In the data rows, zero lies at 4.5, halfway between 4 and 5.
In the table below, every row is followed by its label. The labels come from one hidden rule.
[5,7,5,1,3,1,5,4] Q
[5,5,3,5,5,3,6,5] Q
[9,5,0,2,3,5,6,1] K
[5,5,3,5,5,3,7,5] Q
[6,5,2,3,3,5,6,3] K
[4,0,7,5,6,7,1,3] Y
[2,3,7,6,6,8,1,5] Y
[7,4,3,2,3,5,5,2] K
[5,5,3,6,5,5,6,5] P
[4,6,4,4,4,3,6,6] G
[3,4,5,7,5,6,3,5] Y
[3,3,4,8,6,6,4,6] Y
[7,4,3,2,3,4,5,2] K
[4,6,5,4,4,4,5,6] G
[6,5,4,4,3,5,4,2] P
[5,5,7,2,4,4,2,3] C
[4,7,5,3,4,3,5,6] G
[5,4,3,4,4,2,7,5] Q
[6,5,4,4,4,5,4,2] P
[4,7,5,4,4,4,5,6] G
[6,5,3,2,3,4,5,3] Q
[6,4,5,3,4,1,6,5] Q
[3,1,7,7,6,7,1,5] Y
[5,5,3,5,5,4,7,5] Q
[4,6,4,4,4,4,6,6] G
[4,6,6,4,4,4,3,6] C
[6,5,2,3,3,4,6,3] K
[3,6,6,6,7,3,5,8] C
[4,0,7,4,6,5,1,4] Y
[4,6,5,3,4,3,5,6] G
[3,7,6,5,6,3,5,7] C
[4,4,5,6,5,5,5,4] P
[4,6,5,4,5,3,6,6] G
[3,3,9,3,4,5,0,5] C
[4,4,7,4,4,5,2,4] Y
[4,5,4,6,5,5,4,4] P
[3,1,7,7,5,8,1,5] Y
[3,1,4,8,7,6,4,5] Y
[4,4,5,6,5,5,4,5] Y
[5,4,3,5,5,3,6,4] K
[4,4,3,6,5,5,6,5] P
[4,8,5,3,5,3,5,7] G
[5,3,6,0,1,1,5,4] Q
[4,6,4,4,5,3,6,6] G
[3,1,7,7,6,7,2,4] Y
[4,4,7,4,5,4,3,5] C
[3,2,8,3,6,6,0,4] C
[4,6,5,4,5,2,6,6] G
[5,6,5,2,3,2,5,4] Q
[5,6,5,4,5,2,6,5] Q
[5,8,5,4,4,4,5,6] G
[5,7,5,2,3,2,5,4] Q
[5,5,4,4,5,2,7,4] K
[6,6,3,1,2,5,5,3] Q
[5,5,4,3,5,2,6,5] Q
Which label does each new row get?
[4,5,3,6,4,5,6,5] >> P
[0,3,6,9,7,5,4,7] >> Y
[4,4,5,7,5,6,4,5] >> Y
[6,5,2,3,3,4,6,3] >> K
[7,4,1,3,3,4,7,2] >> K
A new table starts here. Its rows get labels from a new hidden rule, each label after its row.
[5,6,6,3,6,3,5,3] j545
[5,7,6,2,6,6,5,3] j262
[3,4,6,6,3,3,4,5] j404
[4,4,5,6,2,3,5,8] j147
[3,4,3,6,2,3,4,6] j147
[3,3,3,6,2,4,3,8] j147
[4,2,3,6,2,3,3,8] j147
[5,6,5,2,5,5,6,4] j545
[6,6,4,3,4,5,4,4] j545
[4,8,5,1,7,6,7,2] j262
[5,5,4,5,5,4,5,5] j545
[5,6,5,2,6,5,6,3] j262
[6,6,5,3,7,7,6,3] j262
[4,2,3,6,3,4,3,5] j147
[4,7,7,6,1,0,5,6] j147
[5,6,5,4,6,7,5,3] j262
[3,2,5,7,3,6,3,8] j404
[4,5,5,3,5,1,4,5] j404
[4,4,5,5,5,5,7,3] j545
[5,2,4,7,3,4,2,7] j404
[4,5,5,5,3,3,4,3] j545
[3,4,4,5,2,3,4,6] j404
[5,6,4,4,7,7,5,2] j545
[4,7,4,1,7,4,5,2] j262
[5,5,6,3,7,6,5,3] j262
[5,7,4,3,7,3,4,2] j262
[3,2,3,6,2,5,4,7] j147
[5,3,4,4,5,5,4,5] j545
[5,6,7,5,5,4,6,4] j545
[5,2,4,7,3,5,3,7] j404
[6,6,5,2,7,6,5,3] j262
[6,5,4,3,7,8,4,2] j262
[6,5,5,5,6,6,4,3] j262
[6,3,2,7,4,6,4,6] j404
[3,5,6,4,4,3,4,5] j545
[4,5,6,3,4,2,5,4] j404
[3,6,6,6,3,1,5,4] j404
[4,7,7,4,3,5,3,6] j545
[5,4,5,7,3,5,5,5] j545
[5,2,4,8,2,5,3,9] j404
[4,6,6,5,2,3,4,6] j404
[6,3,4,6,4,5,4,4] j545
Here are more rows. What is the label of each one?
[5,3,4,6,4,6,6,5] >> j545
[4,4,6,6,4,5,5,3] >> j545
[6,5,4,2,7,7,6,2] >> j262
[4,4,4,5,4,2,4,4] >> j404
[4,3,6,6,4,4,4,5] >> j545
[4,8,7,2,7,5,3,2] >> j262
[5,3,4,6,4,3,3,5] >> j404
[4,6,6,5,2,1,5,6] >> j147
[3,4,6,6,2,1,3,6] >> j147
[5,6,5,2,6,3,5,4] >> j545
[8,5,4,3,6,8,4,3] >> j262
[3,5,5,3,6,4,4,3] >> j262
[4,2,4,5,4,4,5,5] >> j404
[6,5,4,2,7,6,6,3] >> j262
